One turn sends every row of this set to another row. A few are shown first. Where does it send the rows asked after them?
J798: 59, 15, 304, -31, 10, 141, 21, 79, -136, 465, -161, -62, -162, 261, 162, 31, -155, 83, -124, 211, -14, 117, -261, -52, -143, 249, -52, 232, -260, -27, -13, -90, 304, -204, 194, -289, 192
J623: 215, -291, 159, -31, -7, 40, -101, 318, -128, -171, -104, 220, -329, -287, 208, 148, 69, -31, -252, -456, 254, 248, 65, 277, -6, -2, -329, -23, 278, 18, -44, 492, -15, 55, 238, 20, 46
J811: 64, -79, 412, -25, -67, 184, 1, 206, -105, 317, -272, -99, -147, 252, 240, -109, -88, 317, -77, 253, 55, 78, -273, -102, -192, 89, 136, 248, -177, -23, 14, -47, 385, -94, 132, -292, 96
J733: 86, -67, -19, -137, -288, 51, 196, 506, -6, 272, 93, -26, -292, 137, 254, -10, -39, 2, -369, 67, 151, -36, -114, 363, -259, 395, -267, 328, -149, 202, -116, 199, -65, 149, 237, -376, 67
J707: 415, -114, -84, -88, 65, 82, 181, -21, 273, -188, -340, -176, -494, -25, 309, 178, 78, 392, -146, -1, 220, 44, -82, -176, -69, 231, -178, 256, 32, 24, 52, 166, -13, 235, 74, 242, 9
J659: -216, -158, 129, -31, 430, -21, 70, 164, -103, -148, -91, 71, -438, 24, 161, -34, 158, 104, -211, 237, 82, 40, -291, -233, -405, 181, -200, -180, -170, -90, 5, 446, -109, -244, 294, -193, -19
J643: -19, -167, 256, -277, -517, -70, -125, 386, 95, -36, -456, -96, -14, -300, 160, 144, 42, 151, -55, -175, 243, 168, -166, 62, -141, -8, 17, 150, 7, 101, 273, 101, 162, 120, 20, 23, 266
J680: 414, -75, -13, -108, 71, 69, 261, -31, 269, -213, -325, -132, -480, -66, 316, 163, 166, 328, -168, -13, 171, 61, -106, -89, -160, 197, -153, 314, 22, 102, 50, 166, 42, 230, -38, 184, 30
J807: -224, -40, 220, -176, -7, 111, 179, 256, -136, 271, -79, 316, 55, 51, 174, -245, -133, -164, -72, -101, 34, -135, -37, 9, -337, 2, 61, -125, -298, -42, 118, 343, 211, -80, 401, 27, 349
J813: -40, -165, 179, -95, 322, 17, 238, 240, -165, -107, 88, 188, -381, 130, 202, 24, 65, 74, -187, 203, 3, 9, -135, -245, -584, 212, -95, -188, -96, -206, -122, 443, -64, -159, 153, -244, -40
J718: 72, 88, -8, -117, -114, 134, 96, 192, -9, 147, 190, 9, -509, 64, 159, -343, -8, 67, -364, -35, 234, 99, -68, 294, -210, 516, -282, 111, -197, 44, 72, 225, -7, 61, 174, -403, 28
J206: -110, -107, 252, -52, -54, 67, 196, 232, -168, 204, -174, 176, 72, -26, 210, -181, -181, -187, -4, -94, 14, -88, -7, 101, -326, 71, 228, -222, -192, 189, 99, 390, 155, 23, 414, -198, 385
J725: 228, 33, -43, -261, 128, 74, 260, 79, 352, -160, -231, -1, -517, -104, 173, 202, 114, 112, -438, -179, 249, 135, -65, -169, -151, 186, -187, 10, 136, -3, 12, 22, 50, 368, 36, -6, -117
J53: 145, -291, 227, -13, 2, -3, -107, 352, -137, -128, -154, 201, -457, -224, 211, 84, 71, -75, -206, -435, 235, 214, 15, 242, -58, -8, -264, -62, 391, 27, 22, 510, -87, 49, 166, 45, 39
J84: 159, -257, 280, -43, 455, -115, -70, 255, 130, -190, -512, -42, -102, -87, 183, -74, 17, 75, 41, -118, 208, 145, -80, -399, -31, -103, -2, 13, 93, 117, 110, 141, 150, 98, 125, -237, 442
J594: 12, -369, 107, 33, 61, 88, 26, 252, -217, -5, -138, 249, -444, -231, 154, 291, 56, -162, -298, -372, 244, 392, -24, 254, -72, -82, -281, -144, 176, 79, -48, 364, 21, 58, 269, 50, 173
J956: 365, -180, -60, -67, 81, 135, 122, -11, 194, -93, -243, -148, -353, 94, 259, 18, 130, 433, -25, 84, 168, -26, -168, -26, -117, 189, -165, 428, -121, 47, 94, 300, 13, 9, 65, 384, 80
J810: 423, -15, 187, -187, 3, -122, -199, 365, 14, -197, -99, 94, -268, -150, 155, -18, -30, 122, -121, -314, 148, 56, 10, 240, -23, 180, -367, 13, 281, -194, 41, 588, -147, -51, -29, 41, -2
J552: 61, -25, 348, -73, -10, 114, -37, 95, -127, 506, -175, -100, -170, 232, 165, -8, -139, 105, -84, 244, -8, 93, -283, -153, -191, 268, -56, 211, -181, -50, 31, -91, 348, -193, 127, -328, 183
J607: 193, -175, 166, -180, 408, -159, 6, 109, 137, -165, -388, -38, 8, -137, 84, 65, 72, 74, -62, -286, 158, 203, -115, -408, 39, -37, -159, 86, -64, 58, 50, 147, 200, 96, 55, -16, 521
J937: -101, -113, 198, -66, 328, -17, 213, 255, -177, -140, 115, 123, -305, 70, 288, -54, 74, 192, -155, 205, 14, -38, -94, -251, -560, 195, -71, -137, -107, -230, -150, 439, -6, -64, 245, -157, -84
J283: -28, -120, 226, -290, -402, -38, -206, 366, 89, 134, -448, -79, -92, -303, 145, 122, 33, 87, -43, -194, 244, 110, -177, -17, -41, 33, -126, 122, 164, -44, 402, 14, 84, 24, 94, 185, 296
J674: 260, -133, 220, -192, 413, -141, -36, 90, 111, -148, -380, -36, -16, -201, 168, -10, 69, 25, -57, -272, 191, 189, -79, -386, 13, -55, -114, 42, -15, 58, 4, 150, 254, 33, 86, -92, 517
J125: 85, -194, -59, -222, -237, 51, 198, 571, 65, 254, 19, 101, -53, 230, 235, 232, 0, -9, -373, 64, 181, -79, -234, 280, -214, 211, -322, 391, -155, 176, -185, 271, -21, 143, 130, -132, 178
J19: -239, 9, 236, -213, -21, 107, 205, 278, -133, 258, -75, 294, 93, 9, 177, -259, -122, -166, -79, -122, 53, -190, -7, -20, -288, 38, 101, -99, -236, -17, 96, 364, 214, -24, 399, -48, 396
J634: -11, -49, -51, -177, -254, 77, 258, 479, 56, 264, 67, 60, -293, 188, 229, -34, 22, 49, -397, 56, 168, -136, -165, 335, -246, 348, -289, 341, -168, 125, -69, 270, -41, 79, 172, -386, 89
J696: -54, -114, 180, -300, -342, -51, -271, 388, 105, 107, -476, -31, -87, -274, 104, 162, 62, 78, -89, -197, 256, 188, -186, -15, -44, 19, -174, 128, 136, -18, 397, 19, 31, -23, 131, 177, 288
J948: 182, -91, 60, -146, 212, -29, 361, 378, -147, 62, 133, 189, -220, 181, 186, 121, -120, 92, -182, 46, -39, -49, 156, -65, -571, 235, -54, -27, 65, -354, -170, 263, 15, 18, 93, -72, -139

J623 goes to J634
J674 goes to J19
Now these:
J948 goes to J810
J125 goes to J956
J798 goes to J607
J206 goes to J643
J680 goes to J937

One turn sends every row of this set to another row. A few are shown first. Where does it send the rows asked after them?
J91: -148, -321, 154, -111, 145, 214, -466, 125, 145, -133, -109, -129, 83, 169, -17, 53, 235, 83, 319, 76, -256, -4, 57, -293, -98, 4, -50, 122, -355, -56, -202, 156, -30, -296, -34, 113, 70, 11
J989: 109, 303, -254, 69, -3, -43, 105, 291, -31, -274, 71, -151, -179, -41, -315, 2, -106, -25, -190, -195, -246, -116, -278, -9, 69, 296, -124, -203, -150, -23, -67, -58, 15, 147, -292, 69, -175, -96
J616: 37, -15, -62, 338, 4, 31, 1, -231, -71, 12, 235, -316, 174, 292, -148, -48, 323, 69, 42, 30, -14, -92, 101, 245, 160, 459, 169, -197, 241, 99, -19, -103, -125, -85, -41, 27, -13, -158
J963: -128, 236, 71, -197, -136, -57, 368, 279, -74, -86, 156, -107, 29, -102, -282, 283, 12, -64, 7, 40, -202, -138, -233, 72, -344, 300, 2, -218, -128, 79, 71, 107, 98, -124, -230, 264, -273, 137
J630: 150, 40, 54, 62, -93, 59, -385, -124, 173, -213, 112, 304, 255, -28, -81, 92, 144, 63, 132, -274, -144, -280, -42, 270, 116, -139, 10, -264, -283, -235, -132, 13, -51, -13, -146, -6, 387, 201
J953: 34, 188, 201, 116, 113, -72, -60, -180, -76, 42, 341, -50, 312, 349, -49, 128, 283, 136, 22, -33, 193, 113, 46, 189, 124, 310, 66, -20, 134, 91, 106, -93, -148, -284, -164, -58, -166, -355
J60: -361, 302, -181, -5, -1, -14, -30, 136, 46, 73, -127, 261, 84, -154, -208, -313, -50, 20, -36, -19, -185, -308, -23, -49, 153, 232, -82, -328, -312, 295, -133, -210, -42, 135, -223, 126, -233, 87
J676: -122, -269, 137, -7, 166, 43, -345, 41, 249, -236, -19, -186, -55, 73, 11, -91, 209, 212, 332, 150, -233, -4, -40, -254, 37, 61, 130, -94, -353, 99, -241, 232, -17, -339, -97, 161, 203, 59
J660: 90, -290, 170, -16, 191, 90, -364, 54, 165, -257, 48, -253, -68, 116, -72, -29, 97, 248, 308, 254, -247, 42, -18, -134, 6, -33, -135, 61, -164, -122, -98, 253, 21, -309, -73, 51, 143, 22
J251: -119, 352, -47, 54, -73, -59, 52, 15, -22, 179, 156, 59, -156, -105, -277, -44, -151, -118, 236, 129, 27, 204, -277, 128, 249, 419, -337, -77, -203, 61, -5, -193, -35, 56, -230, 245, -198, 18
J893: 44, -60, 216, -33, 100, -33, -353, 15, -51, -15, 264, 32, 31, 75, 82, 159, 302, 38, 234, -467, 210, 257, -53, 181, 120, 58, -46, -244, -280, -89, -321, 90, -230, 125, -26, 218, 165, 37
J270: -39, -191, 262, -87, 68, 82, -358, -71, 185, -116, -74, -53, 8, 132, -43, 58, 143, 183, 440, 212, -198, 167, 1, -105, 27, -35, -58, 104, -450, -9, -87, 139, 44, -468, -120, 96, 171, -67
J901: 131, -112, 22, 82, -127, 161, -303, -128, -101, -22, -49, -47, 81, 120, -80, 100, 227, -46, 286, -393, -114, 42, 102, 318, 105, 46, -84, -296, -290, -236, -187, -9, -106, 175, -24, 92, 315, 150
J407: -180, 241, 168, 96, 45, 156, -175, -102, 130, 118, 182, 150, 560, 337, 10, 77, 258, -14, 19, -66, 127, -241, 84, 13, -37, 340, 137, 69, 37, 125, 147, -182, -183, -260, -122, -128, -151, -49
J269: -405, 81, -68, -283, 103, -237, 111, 130, -135, -28, 96, 202, 118, -154, -294, 150, 25, -280, -50, 190, -283, -63, -107, 117, -172, 117, 6, -190, 70, 25, -266, -52, -75, -141, -320, 206, -186, -321
J719: -23, 42, 259, -34, 215, -5, -486, 25, 194, -68, 351, 292, 261, -69, 96, 26, 130, 113, 164, -222, 185, -106, -48, 152, 76, -73, -139, -177, -119, -150, -198, 82, -245, 85, -46, 65, 192, 273
J6: -162, 181, -78, -136, -8, -19, -178, 274, -81, 2, 232, 373, 183, -113, -367, 134, 66, -109, -133, -91, -52, -85, -242, -91, 133, 137, -282, 68, -232, -16, -111, -235, 22, 21, -203, 249, -482, -247
J500: -78, 57, -131, 298, -101, 160, -91, -129, 143, -105, 170, -68, 417, 258, -121, 64, 383, -28, -60, -129, -102, -427, -17, 14, 24, 448, 398, -113, 14, 140, -14, -144, -84, -192, -100, -6, 12, -47
J466: -285, 85, 3, -197, -45, -97, 225, 88, 44, 122, 123, 33, -24, -271, -332, 204, -40, -199, 169, 306, -135, -99, -130, 334, -298, 346, -44, 11, -29, 171, -159, -97, -40, -4, -85, 308, -201, -21
J495: -447, 280, 43, -212, 28, -98, 267, 182, -225, 46, -15, 55, 165, -18, -197, -11, -27, -160, 40, 152, -305, -99, -34, -33, -172, 171, -84, -487, 13, 39, 37, 94, -29, -130, -389, 132, -191, 103

J466 goes to J963
J270 goes to J660
Now these:
J6 goes to J251
J630 goes to J719
J500 goes to J407

